In the data rows, zero lies at 4.5, halfway between 4 and 5.
Here are some points, each followed by its number:
Array([5, 7, 5, 4, 5, 5, 5, 6, 3, 6, 5, 7, 4, 4, 3, 3, 4, 3, 4, 3, 3, 6,
       5, 4, 4, 3, 6, 5, 4, 4, 3, 4, 4, 3, 3, 3, 4, 5, 3, 6, 5, 3, 4, 5,
       5, 3, 5]) 0
Array([4, 3, 3, 4, 8, 5, 3, 4, 3, 8, 4, 3, 4, 5, 5, 3, 3, 6, 3, 7, 3, 7,
       6, 2, 3, 3, 2, 2, 4, 4, 4, 3, 7, 3, 7, 3, 5, 3, 6, 3, 4, 5, 7, 2,
       7, 4, 6]) 1
Array([5, 4, 6, 4, 3, 3, 3, 3, 4, 6, 3, 4, 6, 3, 4, 3, 5, 4, 4, 3, 7, 7,
       7, 5, 4, 3, 4, 3, 4, 3, 3, 6, 3, 6, 3, 3, 4, 6, 3, 3, 5, 3, 8, 6,
       3, 7, 4]) 2
Array([5, 4, 5, 4, 5, 3, 4, 4, 3, 5, 4, 3, 4, 4, 5, 4, 3, 3, 6, 3, 3, 6,
       5, 4, 5, 5, 3, 3, 5, 5, 3, 5, 5, 3, 5, 4, 6, 3, 3, 3, 6, 3, 5, 3,
       5, 3, 5]) 3
Array([3, 5, 3, 3, 5, 9, 3, 7, 4, 3, 5, 4, 5, 5, 3, 9, 3, 3, 3, 7, 8, 3,
       3, 3, 6, 6, 9, 8, 4, 3, 9, 3, 3, 3, 3, 3, 5, 3, 9, 5, 3, 9, 3, 7,
       3, 9, 6]) 4
Array([3, 8, 6, 4, 9, 9, 8, 9, 4, 3, 9, 9, 3, 7, 3, 8, 3, 4, 5, 5, 2, 6,
       3, 3, 4, 6, 3, 9, 4, 9, 3, 2, 6, 3, 4, 3, 4, 3, 3, 9, 3, 6, 3, 4,
       5, 3, 4]) 5
Array([4, 7, 7, 4, 6, 8, 6, 9, 3, 3, 7, 9, 3, 7, 3, 4, 4, 3, 8, 5, 3, 6,
       3, 3, 3, 4, 4, 8, 3, 8, 3, 2, 5, 3, 3, 2, 4, 3, 3, 9, 3, 3, 3, 5,
       3, 3, 6]) 6
Array([4, 5, 4, 3, 4, 3, 3, 4, 7, 7, 3, 6, 6, 3, 4, 3, 4, 5, 4, 4, 5, 7,
       5, 6, 4, 3, 4, 3, 4, 4, 3, 9, 5, 7, 3, 3, 4, 7, 3, 4, 7, 3, 5, 4,
       3, 7, 3]) 7
Array([5, 4, 3, 3, 4, 6, 3, 3, 3, 3, 5, 3, 5, 3, 5, 8, 3, 5, 3, 4, 7, 3,
       3, 3, 7, 4, 9, 6, 3, 3, 8, 4, 3, 4, 3, 5, 6, 6, 9, 3, 3, 4, 3, 6,
       4, 7, 4]) 8
Array([5, 3, 5, 3, 3, 2, 5, 6, 7, 3, 5, 3, 9, 6, 8, 3, 5, 3, 8, 3, 3, 2,
       5, 5, 4, 8, 3, 3, 5, 4, 3, 3, 8, 6, 5, 9, 4, 5, 3, 3, 5, 3, 3, 3,
       4, 3, 4]) 9
Which two points above are nearest to each new point by angle? Their numbers follow each, smallest number first.
Array([4, 7, 8, 4, 3, 3, 6, 3, 4, 3, 4, 3, 5, 6, 3, 8, 5, 3, 5, 3, 6, 3,
       3, 9, 5, 9, 3, 3, 6, 9, 3, 9, 3, 8, 7, 9, 6, 3, 4, 3, 9, 3, 3, 3,
       3, 3, 3]) >> 3 9
Array([4, 3, 3, 4, 7, 3, 3, 5, 5, 3, 5, 4, 8, 3, 6, 6, 4, 3, 3, 4, 5, 3,
       4, 3, 8, 6, 5, 5, 6, 3, 5, 6, 3, 4, 4, 4, 8, 5, 8, 3, 4, 4, 3, 5,
       5, 4, 6]) >> 4 8
Array([5, 3, 7, 3, 5, 7, 5, 4, 4, 5, 5, 5, 3, 6, 3, 3, 7, 3, 4, 4, 7, 4,
       5, 5, 3, 4, 3, 6, 4, 6, 3, 2, 3, 3, 4, 3, 5, 4, 5, 7, 2, 6, 6, 9,
       5, 3, 4]) >> 5 6
Array([6, 5, 3, 3, 3, 3, 4, 6, 8, 3, 4, 3, 6, 4, 5, 3, 6, 4, 7, 3, 6, 3,
       5, 6, 3, 4, 3, 4, 4, 4, 3, 3, 5, 4, 3, 6, 4, 5, 3, 4, 3, 3, 4, 5,
       5, 4, 4]) >> 2 9
Array([4, 3, 3, 6, 9, 7, 3, 3, 3, 9, 3, 3, 3, 4, 3, 3, 4, 9, 3, 9, 3, 9,
       6, 3, 3, 5, 3, 3, 4, 4, 5, 3, 6, 3, 8, 3, 4, 3, 9, 4, 3, 6, 9, 4,
       9, 3, 6]) >> 1 3
Array([5, 3, 5, 3, 3, 4, 3, 3, 4, 7, 4, 6, 6, 3, 3, 3, 6, 3, 3, 3, 6, 6,
       7, 6, 4, 3, 5, 5, 4, 3, 3, 6, 3, 8, 3, 3, 4, 8, 3, 3, 4, 5, 7, 3,
       4, 8, 5]) >> 2 7
Array([6, 7, 3, 3, 5, 3, 5, 7, 9, 5, 4, 6, 4, 4, 4, 9, 6, 3, 6, 3, 4, 3,
       4, 7, 4, 8, 3, 6, 4, 9, 3, 3, 5, 4, 4, 4, 4, 3, 3, 5, 3, 4, 3, 3,
       8, 3, 3]) >> 5 6
Array([7, 6, 3, 3, 4, 4, 3, 6, 5, 2, 5, 4, 4, 4, 5, 6, 5, 4, 5, 3, 6, 4,
       3, 3, 4, 5, 5, 5, 4, 4, 3, 3, 4, 3, 3, 4, 6, 5, 4, 4, 4, 3, 4, 6,
       4, 2, 4]) >> 0 8
Array([7, 3, 7, 5, 4, 7, 4, 3, 3, 3, 4, 3, 3, 6, 3, 3, 6, 3, 7, 3, 8, 4,
       7, 3, 3, 3, 3, 6, 4, 3, 3, 3, 3, 3, 3, 2, 5, 4, 3, 5, 3, 3, 8, 9,
       3, 3, 6]) >> 2 6
Array([4, 3, 3, 6, 5, 6, 4, 3, 3, 8, 3, 3, 5, 5, 5, 3, 3, 7, 3, 9, 2, 8,
       6, 3, 4, 4, 3, 3, 3, 4, 4, 3, 7, 3, 7, 5, 3, 3, 7, 3, 4, 3, 7, 3,
       5, 3, 6]) >> 1 3
Array([6, 4, 3, 3, 6, 4, 3, 5, 4, 3, 6, 3, 6, 3, 6, 6, 4, 3, 4, 3, 4, 3,
       5, 3, 6, 6, 5, 6, 4, 3, 4, 7, 3, 4, 4, 3, 7, 5, 6, 3, 5, 3, 4, 6,
       6, 3, 8]) >> 3 8
Array([4, 5, 3, 5, 5, 3, 6, 4, 5, 3, 4, 7, 3, 3, 5, 5, 3, 5, 4, 5, 3, 3,
       3, 5, 4, 3, 5, 6, 6, 7, 6, 3, 5, 4, 5, 4, 4, 3, 3, 6, 4, 7, 3, 3,
       5, 3, 3]) >> 5 6
Array([4, 5, 7, 8, 3, 3, 8, 3, 4, 3, 4, 4, 3, 3, 5, 5, 4, 6, 5, 4, 6, 4,
       3, 8, 5, 4, 3, 3, 7, 3, 6, 7, 3, 6, 5, 3, 5, 4, 3, 5, 6, 7, 3, 3,
       3, 4, 3]) >> 2 7
Array([4, 4, 4, 6, 4, 4, 5, 5, 4, 4, 4, 7, 3, 4, 5, 2, 4, 4, 4, 7, 3, 3,
       3, 3, 4, 3, 4, 5, 6, 3, 7, 3, 6, 3, 4, 3, 4, 4, 2, 5, 3, 5, 3, 4,
       3, 5, 3]) >> 0 6
Array([5, 4, 7, 6, 5, 5, 6, 3, 3, 4, 6, 6, 3, 5, 3, 3, 6, 4, 5, 3, 3, 3,
       5, 3, 5, 3, 4, 6, 4, 6, 5, 3, 4, 3, 4, 3, 4, 5, 3, 6, 3, 5, 3, 5,
       4, 3, 4]) >> 5 6
Array([4, 4, 8, 9, 3, 3, 8, 4, 5, 4, 3, 3, 3, 4, 5, 4, 4, 8, 5, 3, 3, 3,
       4, 8, 6, 5, 4, 3, 7, 6, 6, 5, 3, 8, 7, 7, 3, 5, 3, 5, 5, 7, 3, 3,
       3, 3, 3]) >> 7 9
Array([5, 8, 3, 3, 8, 8, 5, 8, 4, 3, 6, 8, 4, 6, 3, 8, 3, 3, 3, 3, 4, 5,
       3, 2, 6, 5, 6, 6, 4, 6, 3, 2, 3, 3, 3, 2, 6, 4, 3, 6, 3, 3, 3, 6,
       5, 3, 4]) >> 5 6
Array([6, 3, 6, 5, 3, 5, 5, 5, 5, 4, 5, 4, 3, 5, 4, 3, 6, 4, 6, 3, 4, 3,
       6, 4, 4, 3, 3, 6, 4, 5, 3, 2, 4, 3, 3, 3, 4, 5, 3, 5, 3, 3, 4, 6,
       4, 3, 4]) >> 0 6
Array([3, 4, 9, 6, 4, 3, 7, 4, 6, 3, 3, 3, 3, 3, 4, 7, 4, 7, 6, 3, 8, 3,
       3, 9, 3, 9, 3, 3, 9, 7, 3, 6, 3, 9, 8, 9, 6, 3, 5, 5, 5, 9, 3, 3,
       4, 3, 4]) >> 3 9
